In the data rows, the value 50 means zero.
Here is a table of points, one per row:
tensor([42., 93., 91., 94., 21., 78., 45., 70.])
tensor([34., 39., 68., 61., 66., 53., 38., 38.])
tensor([37., 50., 63., 65., 71., 53., 40., 36.])
tensor([47., 47., 46., 48., 58., 50., 49., 45.])
tensor([57., 99., 37., 62., 0., 80., 56., 99.])
tensor([56., 51., 39., 34., 48., 46., 54., 52.])
tensor([37., 44., 60., 56., 72., 51., 39., 36.])
tensor([48., 51., 56., 48., 61., 50., 47., 42.])
tensor([49., 45., 50., 51., 55., 48., 51., 46.])
tensor([49., 55., 47., 41., 52., 47., 50., 48.])
tensor([54., 47., 43., 40., 55., 45., 55., 47.])
tensor([58., 53., 45., 30., 44., 45., 56., 55.])
tensor([53., 53., 51., 46., 56., 45., 52., 46.])
tensor([47., 50., 96., 75., 29., 86., 47., 63.])
tensor([31., 36., 63., 65., 73., 54., 36., 34.])
tensor([44., 46., 50., 55., 62., 48., 45., 41.])
tensor([81., 46., 79., 99., 30., 42., 76., 63.])
tensor([32., 26., 80., 60., 0., 70., 35., 99.])
tensor([61., 52., 46., 28., 41., 44., 58., 56.])
tensor([57., 53., 44., 39., 47., 44., 55., 51.])
tensor([39., 44., 58., 61., 70., 52., 43., 37.])
tensor([57., 49., 31., 34., 48., 43., 54., 53.])
tensor([71., 84., 45., 13., 43., 49., 64., 55.])
tensor([56., 46., 42., 33., 47., 45., 57., 50.])
tensor([76., 76., 55., 88., 1., 42., 70., 81.])
tensor([38., 43., 59., 56., 64., 49., 42., 41.])
tensor([50., 47., 42., 37., 50., 46., 51., 50.])
tensor([52., 48., 41., 42., 57., 46., 52., 45.])
tensor([56., 53., 32., 34., 47., 46., 56., 53.])
tensor([57., 51., 42., 33., 47., 46., 56., 53.])
tensor([57., 45., 41., 35., 50., 44., 57., 51.])
tensor([30., 43., 64., 64., 70., 52., 34., 36.])
tensor([49., 48., 40., 36., 51., 47., 49., 49.])
tensor([43., 53., 47., 51., 58., 49., 43., 44.])
tensor([55., 56., 38., 35., 47., 45., 55., 51.])
tensor([99., 23., 41., 41., 13., 56., 94., 74.])
tensor([56., 53., 44., 32., 48., 43., 56., 52.])
tensor([17., 13., 29., 73., 77., 35., 27., 34.])
tensor([45., 55., 49., 51., 58., 49., 44., 46.])
tensor([40., 24., 64., 66., 65., 61., 41., 41.])
tensor([51., 54., 43., 41., 50., 45., 51., 49.])
tensor([53., 51., 41., 39., 55., 48., 52., 46.])
tensor([52., 50., 44., 43., 54., 45., 52., 47.])
tensor([88., 99., 24., 48., 48., 50., 81., 53.])
tensor([54., 46., 38., 42., 49., 46., 54., 49.])
tensor([45., 47., 46., 48., 58., 49., 46., 45.])
tensor([33., 44., 63., 64., 71., 52., 36., 36.])
tensor([57., 55., 41., 36., 48., 47., 55., 52.])
tensor([59., 84., 53., 99., 0., 81., 59., 99.])
tensor([47., 43., 46., 53., 60., 50., 49., 42.])
tensor([54., 48., 41., 36., 51., 44., 53., 50.])
tensor([40., 46., 61., 57., 67., 52., 39., 39.])
tensor([53., 50., 40., 41., 49., 46., 51., 49.])
tensor([35., 36., 60., 67., 67., 53., 37., 38.])
tensor([52., 50., 41., 43., 55., 46., 52., 48.])
tensor([60., 49., 40., 39., 47., 45., 60., 52.])
tensor([57., 44., 50., 37., 50., 45., 56., 48.])
tensor([41., 46., 54., 46., 57., 50., 45., 44.])
tensor([33., 37., 63., 76., 71., 57., 36., 37.])
tensor([35., 36., 58., 62., 71., 52., 36., 37.])
tensor([45., 43., 48., 46., 59., 47., 44., 45.])
tensor([34., 31., 65., 63., 70., 54., 37., 38.])
tensor([54., 52., 52., 39., 51., 46., 51., 50.])
tensor([53., 54., 44., 37., 49., 47., 53., 49.])
tensor([25., 35., 76., 58., 73., 49., 30., 35.])
tensor([55., 55., 36., 34., 45., 44., 55., 52.])
tensor([56., 53., 39., 33., 47., 42., 56., 53.])
tensor([59., 52., 34., 38., 46., 46., 56., 54.])
tensor([45., 49., 51., 52., 59., 46., 47., 44.])
There is one direction along which these points spread out most. How many in every 100 of the points above lie lower along it than each point below? Round to a whole number. More than half of the points above lie lower than the first one.
tensor([71., 84., 45., 13., 43., 49., 64., 55.]) 90
tensor([88., 99., 24., 48., 48., 50., 81., 53.]) 93
tensor([49., 48., 40., 36., 51., 47., 49., 49.]) 48
tensor([49., 45., 50., 51., 55., 48., 51., 46.]) 38
tensor([40., 46., 61., 57., 67., 52., 39., 39.]) 20
tensor([30., 43., 64., 64., 70., 52., 34., 36.]) 7
tensor([52., 48., 41., 42., 57., 46., 52., 45.]) 39
tensor([37., 50., 63., 65., 71., 53., 40., 36.]) 17
tensor([38., 43., 59., 56., 64., 49., 42., 41.]) 22
tensor([52., 50., 41., 43., 55., 46., 52., 48.]) 45
tensor([61., 52., 46., 28., 41., 44., 58., 56.]) 86
tensor([48., 51., 56., 48., 61., 50., 47., 42.]) 29
tensor([25., 35., 76., 58., 73., 49., 30., 35.]) 1
tensor([42., 93., 91., 94., 21., 78., 45., 70.]) 91
tensor([57., 51., 42., 33., 47., 46., 56., 53.]) 71
tensor([59., 52., 34., 38., 46., 46., 56., 54.]) 81
tensor([60., 49., 40., 39., 47., 45., 60., 52.]) 77
tensor([54., 48., 41., 36., 51., 44., 53., 50.]) 55
tensor([81., 46., 79., 99., 30., 42., 76., 63.]) 88
tensor([35., 36., 58., 62., 71., 52., 36., 37.]) 9
tensor([53., 54., 44., 37., 49., 47., 53., 49.]) 62
tensor([58., 53., 45., 30., 44., 45., 56., 55.]) 83
tensor([32., 26., 80., 60., 0., 70., 35., 99.]) 87
tensor([56., 53., 44., 32., 48., 43., 56., 52.]) 67
tensor([47., 50., 96., 75., 29., 86., 47., 63.]) 84
tensor([49., 55., 47., 41., 52., 47., 50., 48.]) 49
tensor([51., 54., 43., 41., 50., 45., 51., 49.]) 57
tensor([33., 44., 63., 64., 71., 52., 36., 36.]) 10
tensor([59., 84., 53., 99., 0., 81., 59., 99.]) 97
tensor([54., 47., 43., 40., 55., 45., 55., 47.]) 43
tensor([34., 39., 68., 61., 66., 53., 38., 38.]) 14
tensor([39., 44., 58., 61., 70., 52., 43., 37.]) 19
tensor([40., 24., 64., 66., 65., 61., 41., 41.]) 16
tensor([17., 13., 29., 73., 77., 35., 27., 34.]) 0
tensor([45., 47., 46., 48., 58., 49., 46., 45.]) 33
tensor([47., 43., 46., 53., 60., 50., 49., 42.]) 28
tensor([56., 53., 32., 34., 47., 46., 56., 53.]) 78
